Named turns come first, each shown by rows before and after it. Which turns, in which order, take the first row of each pair that follows to the second? Write the first one first, as in the answered first pair.
Didok (before -> after):
[ 74   9 -29  12   6  19   5 -19 -16  17 -36 -33   3  25 -20 -29]  ->  [ 32  14 -44 -46   3  21  38  22  -3   4 -24   0 -58  16  -7 -19]
[  2 -22  -4 -24 -35  -3 -83 -32   8  24   2  14  33   6   7  24]  ->  [ 21   6 -33  14   6   7 -60 -31   0  10 -38 -31   1   7  -5  51]
[-29 -31  32  -6 -25  11  -9   7   7 -20  31  28   9  -9  19 -37]  ->  [ 16  -9  23  56   2  16  -8 -25  -9 -24  -1 -19  39  -1  15 -27]
[  9 -15 -16 -46 -30  -2   2 -10   1  20  18   9  -1   4  -2 -26]  ->  [ 32  -4 -23  -5 -15  -1 -11 -23   1  24  -7  -5  13   7 -14 -17]
Sem (before -> after):
[  2  17  19 -25 -27  19   2  17 -24   7 -19 -19   5 -24  41 -17]  ->  [  6  20  23 -11 -13  20  -3  16 -27   3 -19 -20   0 -27  43  -8]
[ 13  27 -33  43  28  14  18   4 -28  -5 -47 -39 -17   1 -13  12]  ->  [ 15  27 -49   8  13  10  20  -2 -17  15 -45 -34 -38  15 -16   7]
[-15  18  34  32  28 -18  -9 -27  10  -4   4 -24  23 -10   1  35]  ->  [-15  16  19  28  34 -26   6 -24  12   5  -3 -24  -4  -1  -5  56]
bek (before -> after):
[ 36 -22  45 -41 -48  15 -39 -32 -19   2 -13  50  41   3  27 -30]  ->  [ 37  11  36  35  11  34 -13 -20 -53 -47 -64 -22   7 -27  26  30]
[-26 -16  -7 -55  -3 -19  11  32  31  -8  32  50 -60  -8   8  93]  ->  [ 28 -39 -37 -87 -57  25   1  18 -15  -1 -11  62 -24  -4  27  -9]
[ 61 -14 -12 -30 -29  26 -20 -33 -23  32  -9   5 -22  58  -3 -29]  ->  [ 47  24  -7  30  20  26   7 -20 -29  -2 -33 -48 -47  45  -5  39]
[  6  16 -18  20  -8  -5   4  -4 -22   2 -29 -39 -14   6  -8  -1]  ->  [-24  15   2   5  -1 -35   1  -4  18  25  13 -25 -16  23 -13  28]
Pairs:
Each pair is 2 to 3 turns apart.
[ 53  29 -27 -13  35   4 -47 -51  49  50  15  -9   4  40 -19  41]  ->  [ 13   1  10 -63 -10   0 -53 -31  50  39  60  42  21  29   3   8] -> Didok Didok Sem
[-48  18  25  29  32  -8  -6  13 -14 -40  30   2 -23 -13  26  23]  ->  [ 24  -8  -8  15   4  -7 -57 -35 -18   7  24   8  47  18  10 -31] -> Sem bek Didok
[-32   8  23 -27   6 -38  -1  -6  15   2  30  18   3   4   2   3]  ->  [-21  12  28  29  18 -24  12  -9 -17 -33  -3 -12  11 -15  21   7] -> bek Sem bek
[-51  19  31  27   7  11  33  46 -18 -65 -15  -1 -38 -39  37  17]  ->  [-29  21  24  69  24  13  18  22 -26 -63 -42 -30  -8 -37  23  18] -> Didok Didok Didok
[ 47 -12  -1 -13  -9  18 -24  21  10   4   2  18 -18  -6  -4 -63]  ->  [ 26  12  27  56  31  10  -9  33   6 -31   2 -19 -21 -23  -4 -10] -> Sem bek
[-53  56  20  31  42 -33  32  63 -28 -23 -28 -25 -32 -19  18  -4]  ->  [ -5  28 -20 -46  -9 -15  27  51 -33  26 -40  18 -40  20  21 -80] -> Sem bek bek
[ 26  -1 -25 -64 -39  42   4  14 -32  13 -35  32 -23   1   0 -67]  ->  [  3  40  -7  53  45  15  16  13 -20 -23 -52 -41 -31 -13 -10  37] -> Didok bek
[ 12   5 -18  26  42  -1 -17 -39   7  32   5 -37  -6  13 -12  43]  ->  [-28 -22   9 -38   1 -13 -17 -25  30  44  55  19   3  21   3  20] -> Didok Didok
[-13 -15  50  10 -12  -1 -10  -2  -8  -6  28  41  49 -17  23 -29]  ->  [ 22  38 -10  65  46   3  13  -8  -9  -9 -34 -27  -3   0  -5  21] -> Didok Sem
[  1 -39  48  36  46 -44 -36 -10  27  22 -17 -25  55 -39 -25  30]  ->  [ 41 -39  29  35  28  -8 -37 -11 -14   7 -55 -31  63 -39 -14 -24] -> bek bek
[ -1 -15  36   9 -40  39   7   4 -46 -40 -18  27   7 -23  37 -38]  ->  [-41  13  23  26  20 -13  24  10  16 -22   2  -4 -37  -3   1  66] -> Didok bek Sem
[ 21  31 -31 -88   4  33   5 -15  -3   2 -41  17 -43  20   2  -5]  ->  [-21  -1  41 -69 -20  22 -18 -15  -2 -21  20  57  25   3  31 -16] -> bek Didok Sem
[ 21  -5   5  22  -8   5 -16 -26 -29  -8 -12 -13  43  -4  23 -19]  ->  [-11  -6  23  -3  -5 -21 -23 -20   5  12  37  11  47   3  12  10] -> bek bek
[-53   3  25  39  28  -8  19  24   7 -32  18   8 -10 -10  17  36]  ->  [ 32  -6   8  57   8   3 -23 -34  -8   3  -3   2  55  15  -1 -22] -> bek Didok
[-57  65  38  21  52   7  12  16  19 -38  12  24  -5  39 -27  41]  ->  [-14  56  25  45  28  50  15   9 -47 -61 -34  12  18  20  -1 -30] -> Didok bek bek
[-22 -26  15  27  50  16  -1  20 -21 -17  23 -50 -13   1  25  -7]  ->  [  6 -26   4  20  30  30  -9  12 -36   2  -1 -48  -2   4  16 -49] -> bek bek Didok
[ 17   2 -20 -75 -14   4  20  -2  16  60  -2  32  10  35 -10 -40]  ->  [-33  40 -10 -11  53 -19  42  17  36  31  -1  -9 -21  26 -21  60] -> bek bek
[ 15 -24  13 -56 -43  -1 -12 -18   8  48  22  31  17  22   0 -29]  ->  [  3   6  24  31  20 -37 -16 -32  28  21  13 -21  17  15 -14  59] -> Sem Didok bek
[ 14   2   8  60 -11   5 -23  -6 -33  24 -29   5  33   2  31   1]  ->  [-49   4  20  16  -7 -22  -5  35   2  20  15  36 -22   6  33  49] -> bek Didok Didok
[  5 -13  -1   0 -11  32   9  10 -38 -43 -29  18  -5 -40  31 -47]  ->  [-15  -8  47  54  20   5 -19 -16  -5 -35  10   2  37 -30  14   7] -> bek Didok Didok
[-26  12  -5 -31   1 -32  16  30  27  -4   8   4 -40 -11 -15  36]  ->  [ 30  20  -5  53   7   5  -1   3 -18 -14 -39 -36  10 -17 -10   7] -> bek Didok bek
[-20  -6  62  47  19 -23 -25 -24   4   9  31   6  53  -1  -7  37]  ->  [ 23  -1  40  58  13  20 -24 -24 -41 -15 -19 -12  57 -13   7  -5] -> bek bek
[-37  -8 -14 -21  25 -46  24   4  28  18  29   6  -7  39 -24  48]  ->  [  9   6 -41  37  44 -12  22  -6 -15  -2 -38 -42   2  28 -25  29] -> bek Didok bek
[ 52  39 -67  -4  32  15 -19 -23  12  -6 -43  -2   0  54 -22  26]  ->  [ 29  32 -69 -67   7  23  -4  -8  23   0 -30  35 -19  49 -18   7] -> Sem Didok
[-22  -9   3 -61 -26 -38  49  13  40   3  32  38  -2  20 -12   6]  ->  [ 22   3 -14 -10  -3 -53  19 -31  46  32  18  -3  30  48 -45  33] -> Didok Didok bek
[ 27  28 -12 -12  16   1  46  16  -6   3  -2  -9 -31  20 -22  24]  ->  [  3  -8  40 -14 -17   1  19  15 -13 -12  36  36  31   1   3   0] -> Didok Sem Sem
[-35 -53   5 -29 -26  14  -9  52  -3 -20  18  67 -16 -13  16 -56]  ->  [ -1  -7 -25  99  58  -9 -14  23   1 -22 -24 -34 -14  -6 -26  39] -> Didok bek Sem
[-16 -30  39 -26 -33 -32 -46 -15  56  50  58  45  32  31  -8  10]  ->  [-49 -12  18 -51 -18 -28 -13  27  62  31  43  43 -36  24 -12  33] -> Didok Didok Didok
[ 37  14 -30  18  14  12  -7 -18 -15  10 -32 -14  14  20  -9  -2]  ->  [ 30  -8 -11   0  -7   8 -16 -29 -16  18  -6  15  44  20  -7 -21] -> Didok Didok Didok
[ 23 -14 -35 -45 -28  13   4   6  -6   4 -20  15  -3   6  10 -65]  ->  [ -3 -21  28  -1 -17  -2 -25 -11  -5 -13  13  21  59  -7  20 -46] -> bek Didok Didok
[-47  -6 -23  14  14 -30   1  -6  45  40  11  -7 -45  -7 -16  34]  ->  [-14 -12 -26  62   1  16   0  -8 -25   3 -39 -26 -16 -32  12 -23] -> bek Sem bek
[ 18  20 -25   4  33   5  -6  23  -3   2 -64 -26 -42   1  10  -5]  ->  [-19 -15  17 -46 -22   3 -20  33   6   7 -15  29 -13  -9  37 -45] -> Didok Sem
[-21  -9  67  13 -28 -21 -28 -24  10  -6  45  35  67 -13   5  -6]  ->  [-22  -1  41 -17 -27 -38 -27 -27  34  15  60  46  49   5  -9  10] -> Sem Didok bek
[-11  19 -15  57  46  21  31  32 -29 -46 -51 -34 -47 -26   2  18]  ->  [-12 -18 -26 -23 -10  50  35  43 -48 -34 -42  11 -44 -35  19 -51] -> Sem Didok bek
[ 41   5 -18  31   0  11 -17 -37  -7  31 -21 -20  23  12 -18 -20]  ->  [-33 -10  14 -34 -13 -13  -5  -3  29  24  43  40  -2   8  -7   7] -> bek Didok Didok
[-22  15 -13 -36  20  -8  23  15  25  17  12  14 -37  11 -20  30]  ->  [  8  -5   8 -17   0 -11 -19 -35  18  49  16  17  39  17 -12 -14] -> Sem Didok
[ 26  12  -8  61  36  -1 -23 -21  -4  10 -18 -36  29  14 -11  22]  ->  [ 14 -10  30  35   4  -6 -40 -32  -5  22  22  -2  65  10   0   6] -> Didok Didok Didok
[-27  23  33  43  84   2  -5  30  24  12  13 -15 -32 -63  15  92]  ->  [ 44 -35   8 -50 -24  60 -27   9 -32  32 -19  35  23 -52  39 -84] -> Sem Didok bek
[-15 -13  61   0  -7 -25  -7 -22 -20  10  94  -9  33 -23  35  11]  ->  [ 31  30 -29  -1  42 -30  15 -18   0  40  41 -65 -42   9  -4  58] -> Didok Sem Sem
[ 26   9 -15  56  50 -19   3  -5  -8 -12  -5 -26  17  -7 -37  43]  ->  [-29 -24  34   2   5 -27  -6  14   5 -20  48  33  46 -26  -8  18] -> Didok Didok Sem
[ 57 -10 -21 -17 -34  58 -28 -41  38  37  15  31 -42  36  40 -54]  ->  [ 48  25 -44  30  13  65   3 -19  34  17 -29 -16 -86  26  31  -6] -> bek Sem
[ 25 -17  14  21 -21  44   2  -2 -57 -32 -30  -1  41 -33  27 -70]  ->  [-24 -15   9 -72 -18 -21   6  10  56  37  69  44   3  15 -10  -3] -> bek Sem bek
[ 31 -22 -21 -44 -11 -11 -35 -25  15  31  22  39  23  19  -4 -10]  ->  [ 46  -3  -6  45  16  17 -27 -17 -34 -20 -32 -11  34 -11  15 -11] -> Sem bek
[-35  -5  13  13  35 -21  -3   8  13  -3  26  -1 -12  -3  -7  59]  ->  [ 14 -30 -17 -48 -20   9 -17  -1  -9  31  18  27   7   9  -8 -27] -> Sem bek
[ -6  19  51  71  26 -29 -29 -50  40  46  10   1  60  29  -1  67]  ->  [  3 -16  -2 -74 -70  36  -3  -6  -3  44 -15  79   9  24  31 -74] -> Didok Didok bek
[-25  -5   1 -39 -20 -20  13  24  19  26  35  27 -17  30   5  29]  ->  [  6  11  11  66   9 -12  -8   0 -10  11  -2 -31  24  13  -7  43] -> Didok bek bek
[ 44 -10 -14   8 -22  19 -11 -18 -18   6 -23  -1  31   8   8 -58]  ->  [-40  16   6 -11   8  -6  28  32  16 -25  10   2 -48 -14   8  36] -> bek Didok
[-13  -3 -18 -43 -39   0 -32  19  -4   1   7  26  -9  18 -17 -17]  ->  [-18 -14  14   8 -32   4 -36  13 -17 -29   2  17  21   0  -1 -25] -> Sem Sem
[  1  10 -13  55  42 -21  -3  -7  15 -21  -2 -25 -20   0 -20  55]  ->  [  7  -5   7  68  22 -21 -27 -32   7 -11  16 -16  33   4 -18  39] -> Didok Didok Didok
[ 48  39 -35  60  54  13   4 -17  18  19  -4 -64  -4  -7  16  44]  ->  [ 82   0 -50 -20 -10  28 -28 -30   9  57   7  -5  28  12  23 -43] -> bek bek
[ -8   1   4 -37 -11 -11  26  11  24 -19  32  35 -17 -18   5 -16]  ->  [  5  26  -5  20  21   7  36   7  -4 -36 -19 -20 -25 -18  -1   5] -> Didok bek Didok
[-21 -20  42 -29 -24  -3   7  11  -7  -1  22  39  17 -11  19 -35]  ->  [ 28   7  12  53  26   5  -6 -16 -15   1 -27 -34  26  -5   4   3] -> Didok Sem
[ 42 -30  20  35  11 -46 -45 -16 -52  59  -2  49  11  15  -5 -14]  ->  [ 15 -31  27  -2  -7 -56 -35   1 -40  47  14  81 -14  16  -2 -24] -> Didok Didok Didok
[-34 -11  21   5  20  -3  22  26  14 -29  31   0 -38  -8 -10  30]  ->  [  0 -34  16  -7 -16  38   6  19 -29 -27  -4  14 -12 -14  10 -51] -> bek bek Didok
[  0   5 -43 -79 -16   1   4  23  -6   1 -22  32 -11  11  -5 -17]  ->  [-20  17 -26 -18   4  22  13  45 -47 -51 -55  -3 -21 -20  17  -1] -> bek Didok bek
[-25  21  12  -3  14  -7   2  15  33  -8  29 -12 -40  -4 -10  93]  ->  [ 66 -11 -11   2 -30   8 -56 -48  -2  37  -3   1  42  23 -23  -9] -> bek Didok
[-25  38  -8 -45   3   5   6  29  38  32  49  33 -34  21  10  18]  ->  [  4  49  11  67  41   6 -14  -5   8   2  10 -28  14  10   9  40] -> Didok bek bek
[-58 -45  55  -9   2 -10  21  23  -7 -43  44  30  31 -39  17  19]  ->  [-13 -50  58  33  -1 -22 -11 -24  -6 -18  39  17  87 -14   6   6] -> Didok bek
[ 31 -15 -35 -64 -42   7 -21 -36   2  28  16  25   5   9 -35 -51]  ->  [-22   1 -33 -64 -16  26  34  30 -20 -31  -3   9 -72 -31 -12 -21] -> bek Didok
[-14  10  58  42   2 -23  14  -4 -23 -32  19   4   2 -43  12  48]  ->  [ 15   7  37  59   8 -14   7 -21 -33 -32   3 -13  17 -41   2  36] -> bek Sem Didok
[-48 -16  -1 -55  13 -13  12   0 -15  22  46  40 -13  11 -10   9]  ->  [-11  11 -36  16  46  22  32   3 -51   0 -28 -18 -34  -2 -15  17] -> Didok bek Didok
[  8  18  16  60 -12  41 -11  -4 -52 -64 -48 -19 -20 -24  21 -10]  ->  [-49   1  60  31 -15  21  -5  13 -30 -70  -1  12 -21 -40  33  17] -> Didok Didok bek
[  9  45  -8  35  56  10  -1  -3 -17 -10 -24 -39  12  39 -19  31]  ->  [-25  15  -9 -74  -1  23  14  33  -6  -6   3  31 -15  38   2 -25] -> Didok bek
